0: np.array([503, 648, 641, 601, 632, 530, 559, 570, 320, 466, 464, 486, 326, 711, 512, 438, 503, 396, 793, 543, 772, 413,
          636, 556, 620, 597, 631, 241, 644, 557, 599, 464])
1: np.array([492, 672, 686, 557, 633, 523, 547, 593, 353, 445, 443, 453, 370, 714, 526, 464, 508, 379, 843, 510, 741, 414,
          595, 561, 525, 609, 631, 224, 686, 570, 551, 521])
2: np.array([445, 381, 453, 471, 687, 543, 659, 432, 446, 560, 490, 642, 705, 448, 669, 510, 491, 572, 501, 472, 421, 697,
          541, 543, 399, 549, 425, 671, 223, 464, 470, 612])
3: np.array([474, 668, 728, 607, 803, 527, 584, 631, 350, 523, 395, 439, 388, 716, 552, 411, 503, 352, 993, 493, 713, 427,
          654, 573, 542, 608, 741, 274, 624, 505, 600, 551])
4: np.array([538, 586, 468, 449, 522, 489, 355, 212, 261, 393, 584, 903, 511, 626, 558, 651, 478, 568, 369, 474, 791, 604,
          688, 655, 788, 621, 334, 231, 560, 613, 417, 508])
5: np.array([572, 397, 317, 414, 267, 415, 313, 106, 414, 329, 692, 934, 569, 512, 492, 725, 414, 691, 054, 425, 585, 635,
          642, 625, 675, 597, 265, 396, 416, 536, 323, 510])
6: np.array([477, 573, 646, 598, 707, 604, 625, 738, 514, 594, 361, 187, 418, 512, 525, 309, 480, 317, 863, 525, 440, 470,
          498, 437, 339, 479, 673, 545, 626, 467, 660, 500])
7: np.array([549, 829, 901, 686, 528, 507, 450, 993, 596, 487, 159, 000, 000, 692, 192, 249, 562, 000, 999, 627, 686, 029,
          399, 379, 511, 364, 976, 114, 999, 508, 773, 408])
8: np.array([615, 485, 395, 417, 006, 351, 242, 733, 861, 496, 597, 166, 263, 228, 169, 459, 525, 527, 076, 516, 114, 261,
          216, 339, 396, 178, 485, 696, 726, 375, 609, 369])
9: np.array([570, 501, 475, 519, 379, 468, 399, 426, 496, 430, 492, 638, 484, 499, 441, 533, 505, 566, 370, 506, 458, 458,
          499, 494, 513, 438, 486, 411, 561, 468, 468, 502])
10: np.array([422, 441, 600, 506, 753, 569, 636, 367, 347, 551, 445, 618, 667, 680, 760, 495, 447, 505, 810, 482, 668, 667,
          660, 564, 468, 691, 513, 455, 345, 545, 465, 625])
11: np.array([547, 458, 364, 407, 443, 430, 346, 271, 363, 435, 647, 881, 579, 473, 510, 617, 498, 669, 204, 437, 558, 672,
          564, 616, 664, 570, 284, 515, 377, 549, 371, 485])
12: np.array([546, 664, 581, 570, 465, 471, 405, 551, 366, 403, 457, 466, 263, 683, 422, 501, 502, 392, 647, 543, 741, 356,
          583, 509, 636, 531, 611, 251, 753, 596, 548, 418])
13: np.array([545, 398, 342, 423, 338, 387, 366, 344, 495, 424, 650, 670, 550, 433, 478, 642, 504, 677, 169, 507, 473, 558,
          510, 567, 599, 485, 359, 530, 463, 474, 409, 477])
14: np.array([578, 622, 538, 498, 397, 402, 328, 423, 349, 350, 488, 664, 310, 693, 383, 604, 457, 476, 457, 509, 751, 434,
          609, 583, 695, 568, 526, 150, 694, 585, 521, 458])
15: np.array([449, 418, 485, 437, 741, 540, 696, 240, 296, 525, 552, 843, 759, 465, 730, 608, 494, 614, 492, 474, 614, 809,
          711, 639, 574, 684, 281, 563, 165, 563, 350, 625])
16: np.array([515, 736, 761, 612, 770, 568, 539, 280, 137, 474, 346, 734, 343, 823, 505, 468, 407, 301, 816, 522, 999, 593,
          766, 606, 808, 741, 587, 102, 732, 683, 415, 525])
17: np.array([289, 151, 418, 491, 898, 631, 808, 221, 473, 696, 478, 723, 999, 329, 814, 520, 457, 588, 438, 414, 407, 968,
          585, 523, 414, 639, 335, 927, 000, 441, 347, 760])
18: np.array([543, 530, 463, 414, 357, 505, 451, 651, 581, 494, 538, 402, 396, 459, 387, 525, 532, 437, 416, 507, 438, 393,
          381, 460, 453, 389, 472, 501, 658, 545, 493, 441])
19: np.array([536, 581, 508, 526, 388, 430, 429, 802, 606, 475, 477, 230, 301, 478, 400, 418, 557, 423, 597, 554, 476, 279,
          392, 396, 398, 331, 617, 443, 741, 458, 594, 422])
20: np.array([461, 486, 598, 563, 635, 564, 609, 543, 580, 569, 419, 378, 503, 428, 537, 413, 494, 397, 728, 530, 446, 534,
          487, 448, 443, 412, 573, 565, 461, 504, 523, 612])
21: np.array([525, 546, 574, 512, 186, 468, 386, 788, 773, 506, 420, 034, 225, 410, 176, 376, 501, 377, 490, 600, 280, 189,
          247, 351, 348, 260, 677, 604, 767, 362, 669, 401])
22: np.array([564, 583, 527, 489, 314, 450, 269, 516, 558, 397, 523, 466, 370, 593, 404, 535, 494, 484, 476, 511, 557, 327,
          430, 479, 565, 424, 538, 323, 673, 508, 592, 444])
23: np.array([594, 377, 300, 393, 146, 321, 201, 313, 567, 412, 691, 759, 504, 463, 388, 668, 428, 714, 048, 469, 411, 485,
          447, 580, 591, 426, 295, 437, 460, 503, 471, 428])
24: np.array([599, 796, 725, 624, 555, 519, 418, 516, 391, 408, 261, 404, 170, 808, 364, 408, 454, 234, 799, 527, 845, 363,
          660, 486, 689, 583, 709, 060, 912, 593, 532, 433])
25: np.array([400, 360, 503, 501, 750, 554, 670, 481, 489, 651, 486, 536, 783, 445, 771, 504, 519, 606, 674, 470, 477, 631,
          621, 597, 382, 609, 450, 679, 170, 416, 530, 618])
26: np.array([536, 356, 194, 344, 119, 337, 262, 304, 636, 437, 797, 761, 643, 291, 425, 685, 514, 803, 000, 429, 208, 579,
          399, 513, 501, 366, 221, 651, 312, 449, 436, 479])
27: np.array([668, 517, 360, 390, 078, 394, 167, 420, 680, 326, 624, 599, 367, 425, 248, 648, 489, 629, 082, 435, 378, 359,
          339, 460, 605, 395, 399, 404, 689, 547, 448, 366])
28: np.array([420, 227, 312, 360, 444, 546, 681, 520, 715, 614, 618, 458, 786, 170, 689, 501, 549, 662, 291, 476, 073, 596,
          343, 444, 170, 394, 366, 970, 142, 466, 434, 579])
29: np.array([396, 406, 497, 542, 714, 629, 716, 700, 628, 633, 431, 173, 556, 427, 600, 389, 471, 321, 662, 528, 322, 514,
          402, 343, 238, 496, 597, 751, 415, 418, 541, 558])
30: np.array([564, 481, 359, 408, 352, 402, 390, 375, 528, 396, 625, 683, 533, 467, 465, 664, 458, 610, 236, 451, 465, 484,
          461, 513, 582, 475, 358, 466, 494, 485, 415, 433])
31: np.array([551, 544, 520, 482, 367, 476, 419, 500, 508, 431, 504, 543, 327, 525, 429, 533, 498, 466, 426, 525, 550, 406,
          458, 480, 524, 451, 478, 403, 670, 592, 441, 446])
32: np.array([492, 549, 560, 562, 618, 571, 567, 515, 463, 465, 420, 469, 450, 562, 459, 364, 510, 438, 629, 487, 580, 544,
          503, 460, 577, 513, 595, 467, 548, 471, 526, 499])
33: np.array([494, 507, 472, 440, 451, 508, 461, 581, 592, 445, 586, 485, 499, 415, 508, 524, 519, 588, 460, 503, 403, 463,
          407, 493, 416, 453, 429, 624, 513, 452, 539, 487])
34: np.array([376, 535, 608, 574, 782, 576, 719, 703, 383, 617, 388, 318, 548, 591, 645, 364, 544, 367, 975, 517, 513, 467,
          558, 503, 401, 556, 643, 486, 480, 498, 608, 574])
35: np.array([312, 469, 720, 569, 999, 850, 999, 437, 240, 726, 283, 517, 835, 595, 930, 324, 475, 425, 999, 478, 658, 835,
          698, 549, 346, 785, 592, 691, 103, 540, 485, 651])
36: np.array([531, 478, 506, 473, 204, 415, 254, 615, 679, 461, 496, 309, 372, 504, 361, 492, 526, 489, 417, 533, 417, 278,
          325, 417, 429, 356, 587, 397, 668, 453, 554, 432])
37: np.array([475, 471, 629, 582, 657, 551, 630, 537, 530, 549, 378, 338, 441, 527, 469, 408, 526, 354, 706, 485, 510, 477,
          515, 498, 509, 497, 578, 492, 494, 479, 540, 573])
38: np.array([321, 161, 458, 475, 898, 639, 877, 204, 481, 702, 453, 674, 999, 316, 809, 493, 450, 590, 446, 407, 325, 870,
          623, 547, 368, 689, 339, 964, 000, 442, 305, 767])
39: np.array([614, 724, 535, 495, 274, 400, 207, 501, 475, 316, 572, 529, 211, 571, 295, 559, 520, 482, 391, 507, 646, 341,
          483, 542, 650, 457, 465, 229, 811, 598, 561, 414])

np.array([479, 251, 296, 402, 316, 520, 521, 380, 761, 571, 545, 426, 668, 205, 467, 553, 484, 597, 124, 488, 187, 567,
          366, 440, 365, 379, 344, 834, 238, 424, 410, 535]) -> 28 26 33
np.array([445, 331, 382, 444, 759, 515, 620, 000, 139, 495, 629, 999, 964, 522, 812, 747, 404, 801, 307, 391, 666, 932,
          766, 715, 709, 819, 267, 564, 013, 599, 271, 627]) -> 15 11 17
np.array([416, 509, 619, 566, 966, 599, 773, 413, 182, 564, 419, 684, 690, 661, 808, 508, 480, 428, 863, 527, 745, 730,
          747, 588, 611, 718, 509, 507, 313, 554, 429, 575]) -> 10 35 15
np.array([520, 307, 235, 363, 294, 434, 387, 190, 578, 498, 702, 762, 671, 254, 478, 547, 487, 725, 000, 489, 245, 683,
          438, 549, 514, 396, 216, 708, 278, 493, 339, 523]) -> 26 13 23
np.array([467, 291, 370, 432, 295, 450, 421, 550, 686, 521, 639, 446, 644, 320, 459, 546, 527, 657, 187, 481, 230, 488,
          365, 460, 346, 377, 392, 730, 329, 436, 569, 492]) -> 33 28 13
np.array([446, 431, 529, 504, 487, 522, 636, 888, 759, 579, 459, 083, 504, 376, 566, 405, 601, 443, 749, 543, 180, 332,
          289, 345, 135, 323, 605, 714, 452, 402, 708, 472]) -> 29 6 19
np.array([635, 768, 722, 628, 515, 462, 377, 508, 352, 419, 320, 462, 130, 833, 314, 430, 391, 269, 784, 553, 891, 375,
          646, 511, 769, 588, 722, 062, 926, 588, 530, 368]) -> 24 12 0
np.array([533, 530, 403, 475, 318, 469, 489, 574, 660, 478, 535, 382, 395, 390, 424, 575, 551, 444, 396, 556, 426, 362,
          374, 451, 384, 350, 462, 608, 607, 518, 455, 474]) -> 18 33 36
np.array([434, 392, 577, 516, 690, 497, 622, 364, 330, 552, 445, 686, 665, 663, 689, 501, 448, 471, 690, 535, 631, 654,
          681, 578, 540, 651, 523, 402, 317, 541, 509, 593]) -> 10 2 25
np.array([533, 442, 426, 488, 486, 472, 344, 133, 294, 419, 519, 869, 463, 641, 445, 624, 368, 537, 286, 434, 707, 669,
          669, 574, 783, 637, 362, 309, 503, 521, 297, 490]) -> 4 11 5
np.array([672, 563, 343, 390, 082, 348, 203, 431, 652, 315, 569, 574, 344, 451, 284, 628, 504, 531, 092, 495, 496, 300,
          391, 498, 612, 397, 394, 352, 728, 516, 452, 383]) -> 27 23 39
np.array([630, 408, 230, 358, 000, 398, 188, 402, 705, 354, 711, 613, 397, 306, 271, 642, 533, 656, 000, 508, 337, 327,
          222, 484, 553, 286, 312, 480, 637, 546, 398, 382]) -> 27 23 26
np.array([581, 673, 642, 588, 482, 483, 362, 463, 399, 451, 383, 501, 264, 712, 347, 439, 420, 324, 643, 497, 758, 394,
          599, 519, 731, 637, 579, 176, 772, 518, 505, 461]) -> 12 24 14
np.array([566, 765, 781, 653, 756, 623, 520, 417, 197, 437, 366, 640, 234, 859, 455, 462, 411, 327, 892, 515, 997, 510,
          761, 625, 797, 704, 646, 031, 773, 659, 439, 452]) -> 16 24 0
np.array([378, 407, 609, 602, 966, 656, 748, 276, 345, 566, 305, 650, 659, 699, 690, 478, 467, 295, 811, 434, 751, 694,
          765, 546, 623, 725, 615, 476, 255, 555, 361, 667]) -> 10 35 15
np.array([502, 552, 552, 460, 347, 474, 495, 774, 601, 511, 523, 211, 290, 376, 369, 405, 544, 462, 506, 568, 298, 295,
          324, 396, 400, 347, 575, 562, 650, 411, 582, 417]) -> 19 18 36
np.array([549, 550, 487, 511, 291, 404, 244, 528, 586, 387, 552, 530, 392, 594, 341, 589, 478, 536, 393, 506, 464, 332,
          401, 484, 556, 371, 544, 301, 685, 517, 499, 478]) -> 22 31 36
np.array([477, 213, 316, 357, 460, 523, 588, 584, 739, 617, 613, 477, 829, 145, 577, 570, 514, 726, 223, 463, 087, 553,
          340, 474, 228, 372, 351, 970, 117, 370, 452, 547]) -> 28 2 33
np.array([573, 332, 260, 366, 192, 421, 408, 373, 697, 436, 670, 666, 563, 244, 483, 571, 532, 649, 000, 438, 244, 527,
          351, 454, 414, 342, 251, 778, 337, 487, 389, 500]) -> 26 13 23
np.array([588, 701, 576, 546, 366, 454, 271, 451, 327, 337, 462, 629, 260, 811, 387, 581, 521, 465, 551, 509, 800, 379,
          606, 639, 747, 543, 551, 041, 847, 589, 567, 402]) -> 14 12 39
np.array([378, 377, 555, 504, 601, 551, 742, 794, 650, 675, 522, 131, 666, 335, 614, 398, 575, 498, 667, 506, 157, 469,
          334, 389, 121, 396, 567, 842, 284, 370, 653, 543]) -> 29 20 28
np.array([481, 216, 272, 328, 195, 415, 433, 587, 862, 599, 642, 331, 643, 182, 503, 542, 524, 736, 106, 497, 000, 456,
          229, 394, 148, 220, 322, 875, 211, 318, 564, 512]) -> 28 26 8
np.array([537, 691, 584, 559, 434, 480, 419, 599, 367, 408, 434, 421, 262, 666, 415, 491, 496, 379, 658, 500, 731, 411,
          551, 514, 638, 555, 577, 282, 759, 539, 565, 384]) -> 12 0 1
np.array([418, 269, 295, 406, 205, 402, 457, 631, 899, 570, 640, 265, 641, 164, 479, 528, 556, 657, 124, 510, 027, 414,
          230, 356, 192, 262, 410, 884, 309, 337, 580, 452]) -> 28 8 33
